Some points, each followed by its number:
array([-0.35,  0.10, -0.64, -0.40,  0.02, -0.80,  0.30,  0.32]) 0
array([ 3.18, -0.80,  6.55, -0.84,  1.51,  3.47,  6.01, -0.79]) 1
array([ 0.20, -0.09,  0.27, -0.48,  2.10,  1.13,  0.30, -0.79]) 2
array([-0.84,  0.07, -0.58, -0.52, -0.55, -0.80, -0.17, -0.22]) 3
array([-0.30, -0.01,  0.78, -0.84, -0.06, -0.35,  0.80,  0.37]) 4
array([-0.65,  0.19,  0.07, -0.84,  0.06, -0.80, -0.35,  0.00]) 5
array([-0.22, -0.01, -0.48,  0.27, -0.18, -0.52, -0.24, -0.02]) 6
array([ 0.61,  0.59, -0.64,  0.39, -0.80, -0.56, -0.21, -0.39]) 7
array([-0.84,  0.40, -0.30, -0.57, -0.09, -0.48, -0.33,  0.14]) 8
array([ 0.60,  0.30, -0.37,  0.16, -0.80,  0.95, -0.69, -0.04]) 9
array([ 0.39, -0.25, -0.66, -0.72, -0.77, -0.57, -0.51, -0.60]) 10
array([-0.11,  0.31, -0.12, -0.21, -0.31,  0.16, -0.69, -0.09]) 11
array([ 0.68,  0.51, -0.66,  0.37, -0.80, -0.69, -0.19, -0.36]) 12
array([-0.12, -0.15, -0.63, -0.24,  0.06, -0.76,  0.05, -0.22]) 13
array([-0.03,  0.53,  0.27, -0.25, -0.31, -0.80, -0.36,  0.08]) 14
array([-0.38,  0.28, -0.42, -0.24, -0.43, -0.80, -0.31,  0.21]) 15
array([ 0.23, -0.06,  0.14, -0.50,  1.80,  0.86,  0.25, -0.76]) 16
array([-0.43, -0.07, -0.66, -0.19, -0.80,  0.21, -0.69, -0.17]) 17
array([ 0.13,  0.29, -0.55,  0.03, -0.80,  1.06, -0.69, -0.46]) 18
array([-0.67,  0.18,  0.04, -0.84,  0.06, -0.80, -0.29,  0.08]) 19
array([ 0.09,  0.04, -0.60,  0.14, -0.63, -0.14, -0.49, -0.33]) 20
array([-0.74, -0.26,  1.10,  2.57,  2.93, -0.76, -0.63,  2.67]) 21
array([-0.48, -0.16, -0.66, -0.84, -0.31, -0.80,  0.15, -0.08]) 22
array([-0.20,  0.03, -0.54,  0.21, -0.14, -0.52, -0.25, -0.02]) 23
array([ 0.62,  0.25, -0.66, -0.59, -0.61, -0.55, -0.17, -0.31]) 24
array([ 2.01, -0.80,  2.62, -0.15,  1.32,  5.33,  2.14, -0.73]) 25
array([-0.80, -0.62, -0.21, -0.80, -0.65,  0.28,  0.13, -0.28]) 26
array([ 0.04, -0.34, -0.66, -0.22, -0.80, -0.02, -0.47, -0.46]) 27
array([ 0.19,  0.50,  0.16,  0.90, -0.80, -0.45, -0.56,  0.12]) 28
Which three points above are nearest to each new point by angle? Their numbers follow each, nearest first.
array([ 2.62, -0.67,  5.59, -0.77,  1.34,  2.88,  5.18, -0.64]) 1 25 4
array([-0.44,  0.26, -0.42, -0.28, -0.44, -0.70, -0.36,  0.19]) 15 3 8
array([-0.76, -0.71, -0.28,  2.02,  2.74, -0.76, -0.65,  1.97]) 21 6 23
array([ 0.02,  0.49,  0.24,  0.79, -0.77, -0.60, -0.54,  0.18]) 28 7 14
array([-0.84, -0.80, -0.33,  1.95,  3.52, -0.02, -0.51,  2.16]) 21 2 16
array([-0.42, -0.04, -0.63, -0.15, -0.80,  0.14, -0.66, -0.23]) 17 27 20
array([-0.84, -0.28, -0.66, -0.43, -0.80,  0.50, -0.69, -0.28]) 17 26 27
array([-0.84, -0.80, -0.22,  2.43,  3.31, -0.80, -0.69,  2.36]) 21 6 2
array([-0.39,  0.14, -0.63, -0.44, -0.01, -0.80,  0.33,  0.41]) 0 22 13
array([ 0.16,  0.51,  0.17,  0.95, -0.80, -0.61, -0.54,  0.11]) 28 7 12
array([-0.30,  0.52, -0.54,  0.35, -0.80,  0.74, -0.67, -0.58]) 18 17 9
array([-0.47, -0.03, -0.65, -0.25, -0.51,  0.07, -0.61, -0.13]) 17 27 20
array([ 2.08, -0.64,  2.60, -0.14,  1.37,  5.16,  2.09, -0.68]) 25 1 2
array([ 0.04, -0.24, -0.66, -0.84, -0.63, -0.67, -0.32, -0.34]) 10 22 24
array([-0.84, -0.80, -0.20, -0.39, -0.10,  0.37,  0.12,  0.07]) 26 17 22
array([-0.37, -0.80,  1.00,  3.09,  3.34,  0.58, -0.25,  2.51]) 21 2 16
